One turn or mirror swaps these rows in pairs. Which row does each one swap with?
The rows were stretched afterwards, more along some directions than others.
Q_36: [ -4.2  -1.1  24.3   1.2   3.3  14.6  -5.2 -21.0  -8.5   9.4  19.4  -8.1
  28.1  13.7  11.5  15.5  -8.8 -12.7  15.4]
Q_639: [  0.5 -16.1  -6.1   1.6  -8.1   3.9  12.3 -15.4  -1.0   6.6   7.9  -5.4
  -4.5  15.9   2.5   4.8  -5.6  -1.3   2.5]
Q_605: [  6.2   9.7  -2.0  -5.6   0.7  -1.3 -13.6   4.7  11.2   8.9  14.9 -14.2
 -12.2  22.2   2.8   0.5   1.9   1.1   5.9]
Q_415: [-12.0  -1.3  23.0   2.2 -12.8   8.7  -0.8 -18.3   1.1   3.7  39.1 -15.6
  26.1  25.1  16.8  13.9   8.9 -20.4  20.7]
Q_805: [ -1.1  -3.0 -12.0   6.9  -1.7  -9.7  12.5   6.7  -6.1   0.1  -4.5  -6.5
 -13.3  16.5  -0.2   2.2   7.2  -0.7   1.1]
Q_192: [  4.4  17.8  12.9   8.5 -32.0 -10.1   5.9 -12.5   3.9   7.9  44.4 -20.4
  10.8  45.8  14.9  15.7  33.3  -5.7  12.3]
Q_653: [  1.5  23.4  32.5  13.9 -27.8  -2.2   2.1  -1.3   1.8   7.9  53.7 -20.4
  27.1  41.1  16.5  19.8  36.0 -12.9  17.8]
Q_495: [ 10.7   2.0  -1.5   6.7 -18.0 -10.0  10.4  -9.1  -1.4  19.9  24.4  -5.8
  -0.1  34.2  17.3   0.6  15.0  -1.8   0.4]
Q_484: [ -3.3   2.7  19.2   3.3 -19.7  11.7   6.4 -21.0  -7.9  10.0  28.6 -13.4
  21.4  18.8  14.7  19.9  -1.2  -8.3   6.8]
Q_930: [  6.4   6.7  -9.8   0.9 -15.1  -7.6   5.9  -9.9  -8.0   4.0  17.5  -9.1
  -9.1  14.3   9.8   0.1   0.4  -9.8   2.0]
Q_132: [ -4.5  12.2  -1.4  -3.1   2.1  -3.3 -14.0 -20.8  -0.2  -9.5  12.5  -9.9
  -7.5  11.1   0.7  12.2  -2.5 -14.8  14.8]
Q_936: [ -0.5  15.9   4.0  -1.5   1.8  -7.8   1.6  15.1  -2.5  -8.8  15.7 -20.9
 -15.8  19.0 -14.4   4.7  30.9  -7.4  20.6]
Q_12: [ -6.3   7.4  17.7  10.7  -5.4   2.3  -0.5   1.6  -5.4   2.9  25.9  -7.8
  17.9  19.1  14.8  15.8  18.2 -17.7  14.0]
Q_222: [  0.3  14.6  -7.3  -0.3 -15.3 -15.9  -9.5 -20.2  -2.0   5.2  28.5  -0.4
   0.6  32.1  23.5   6.4  10.6 -10.7  10.0]
Q_346: [ -3.3  -0.9  25.0   2.6  -4.3  14.9  -6.7 -22.4  -1.6   9.1  28.8  -5.0
  28.9  20.3  16.2  17.8  -3.9 -15.2  18.4]
Q_498: [ -1.8  -3.4 -15.1   7.2   2.0  -9.7   8.6   7.7  -3.2  -2.6  -6.5  -7.0
 -20.8  15.4  -3.6   3.8   8.3  -0.9   0.9]
Q_303: [ -5.0   6.5  14.6  10.4  -3.3   0.5  -3.5   0.4  -3.4  -1.3  26.7  -6.4
  15.4  21.0  13.8  12.8  17.8 -19.1  17.1]
Q_147: [  0.1 -16.6  -2.6   5.5 -11.1   4.8   9.5 -22.3  -3.3   3.8  13.9  -4.1
  -3.4  18.5   5.6   7.1   0.6  -3.2  -0.3]
Q_445: [  4.8   7.9  -9.3  -2.4 -18.0 -10.4  -0.8 -11.8  -9.0  11.6  29.3  -2.9
   0.0  35.7  25.4  -0.8   8.6  -9.0   3.4]
Q_454: [ -0.2  -7.1 -10.0  -3.8   1.8   5.9   0.7  -4.7  -3.1 -10.5  -3.3 -12.4
 -26.2  23.5  -0.2  -2.0  -1.4   0.2   6.4]
Q_27: [ -3.8  -3.3  -1.3  -1.4   4.2   6.6  -7.0 -13.4   0.7 -12.2  13.0 -12.1
 -12.9   8.8  -6.3  12.1   0.3 -10.4  13.9]
Q_827: [  3.2  15.4   9.0   3.5 -24.3 -12.2   7.8 -12.7   0.7   7.2  37.4 -22.9
   4.5  45.4  11.3  15.8  23.9  -3.6  11.3]
Q_10: [ -7.3   2.0  21.1  -0.7  -3.1  12.3  -6.3 -24.3  -7.0   4.6  22.7  -6.3
  19.7  18.2   9.4  19.1  -1.9 -14.8  19.3]
Q_554: [  2.8   5.4  -3.3   1.7 -16.4  -0.2   6.2 -14.1  -5.4   0.8  22.5 -11.8
  -5.3  14.1  10.1   7.3   0.4  -9.7   0.6]
Q_297: [  0.8  10.2  11.9   1.6   3.5  -8.9  -9.3 -11.2   2.5  15.3  25.2  -7.3
  14.9  24.3   9.7   7.6  10.9 -14.4  20.6]
Q_694: [  3.9  12.8  -7.2  -2.2 -19.1  -9.8  -7.4  -5.0  11.7  11.7  31.6 -10.0
 -14.9  27.6   9.8   6.2  32.4  -3.3   4.0]
Q_431: [ -4.7  15.9  26.0  14.1 -12.2   1.2  -2.7  -0.6   0.7   5.8  41.9 -12.8
  27.9  28.6  17.1  16.9  24.4 -20.2  20.9]
Q_426: [ -0.6  14.2  -2.2   2.8  -4.5 -11.3 -16.3 -24.0   3.4  -1.9  18.3  -6.8
   0.4  20.1   9.0   9.1  -2.9 -16.4  15.8]
Q_167: [ -4.4   5.8  22.2   1.1   6.3   0.6   2.9 -16.1 -12.3  -2.1   7.7 -16.6
  14.7  16.4  12.6  11.1  -2.9 -20.9  19.6]
Q_781: [  1.9  18.4  17.5   6.1 -28.5  -8.8   6.7 -10.3   1.2   6.1  43.2 -20.6
   9.4  45.6  13.3  17.1  32.6  -4.9  13.3]
Q_260: [  1.0  18.3  15.2  -5.9   4.1  -1.5  -2.4  12.8  -3.8  -6.9  34.4 -26.5
  -4.9  19.8  -7.5   7.8  30.3 -15.4  27.5]
Q_999: [  2.4  -2.1 -34.8  -9.8   7.1 -18.2  -6.6  -8.8   0.8  -2.0   1.4  -6.8
 -28.3  32.9   4.7  -7.6  -3.3  -2.9   8.6]
Q_537: [  1.7 -15.3  -0.8   6.7 -11.1   5.0  13.4 -15.1  -0.2   7.3  19.4  -8.0
   0.5  17.5   5.6   8.1  -8.6  -4.3   2.3]
Q_915: [  9.3  17.5  -4.1 -10.8   9.3  -2.3  -4.2  17.5  -4.2  13.0   5.1 -15.3
 -17.8   6.8  -1.1   0.4  10.5   0.4   4.0]
Q_61: [  1.6  -2.1 -12.1   7.1   6.8  -9.6   2.1   1.2   5.9   6.0  -1.8  -8.9
 -11.2  14.0   4.2   6.0   1.1  -3.9  -0.2]
Q_973: [ -4.0   5.9  25.0   0.3  -5.2  15.1  -2.4 -20.8 -11.6   9.4  20.5 -11.2
  26.0  15.1  13.2  19.1  -6.5  -9.8  16.4]
Q_790: [  5.2   1.7 -10.4  -2.3 -16.1  -7.5  -0.2 -11.6  -2.9  11.5  38.8  -7.7
   5.3  42.3  28.6  -0.6   7.1 -12.9   7.8]
Q_315: [ -0.1   4.0 -11.8   6.8  -2.4  -9.3   8.6   8.9  -3.0  -3.3  -0.9 -11.1
 -21.5  20.8  -6.2   1.3  16.1  -0.5   6.2]
Q_114: [ -3.1   7.0   3.2   1.0  -4.9  -0.6  -0.4  -3.9  -7.2   5.1  11.9  -4.4
   0.1  16.2  14.4  11.7  21.2 -12.6   5.3]
Q_656: [ -1.6 -13.3  -3.0   7.3 -10.7   2.5   5.4 -20.0   4.4  -1.4  22.8 -10.0
  -4.6  16.7   2.6  10.4   2.0  -8.3   8.3]
Q_613: [  1.5  17.9  13.0  -9.2   1.8  -1.2  -3.2   7.1  -6.3  -8.1  38.8 -25.3
  -5.6  23.7  -2.5  10.8  32.5 -17.7  27.1]
Q_797: [  2.7  -0.3 -28.5  -2.8   6.1 -21.6  -8.3  -6.5   4.9   1.0   9.9  -6.0
 -21.5  25.3   3.9  -6.5  -4.8  -6.8   8.5]
Q_921: [  3.0  21.7  13.8  -5.6   4.4  -1.4  -6.0   9.6  -3.3  -4.6  30.8 -25.8
   0.1  20.3  -5.0   8.6  27.3 -14.8  28.5]
Q_419: [ -2.9  -7.7   0.4   1.7  -4.8  -5.8  13.0 -16.4  -9.5 -12.5   9.4 -12.4
 -14.1  18.0   6.2   3.9  15.1 -19.4  12.2]
Q_121: [  0.5  13.6   2.7   7.7 -24.2 -15.5 -10.1 -18.5  18.2  15.3  40.0  -8.2
   3.2  33.6  17.4  16.9  29.0  -7.3   5.3]
Q_687: [  6.8   2.7 -28.2  -3.9   3.3 -18.4   1.3   4.6  -1.7   1.8   9.7  -7.2
 -24.3  13.3   3.5  -9.3  -3.8  -3.9   2.7]
Q_906: [ -1.3   8.8   3.4  -6.0 -21.7  -2.1  -7.0  -7.4   8.0  10.7  34.3 -10.0
  -3.4  26.4  10.7   6.8  25.7  -6.0   6.7]
Q_329: [  6.8  20.7   3.1  -3.1  -1.0  -5.6 -12.3   3.6   9.9  20.0  21.1 -16.6
  -0.3  22.4   8.8   6.7   7.8  -0.6   8.1]

Swapped with Q_419: Q_167
Swapped with Q_27: Q_484
Swapped with Q_454: Q_415
Swapped with Q_495: Q_297
Swapped with Q_653: Q_936
Swapped with Q_797: Q_445

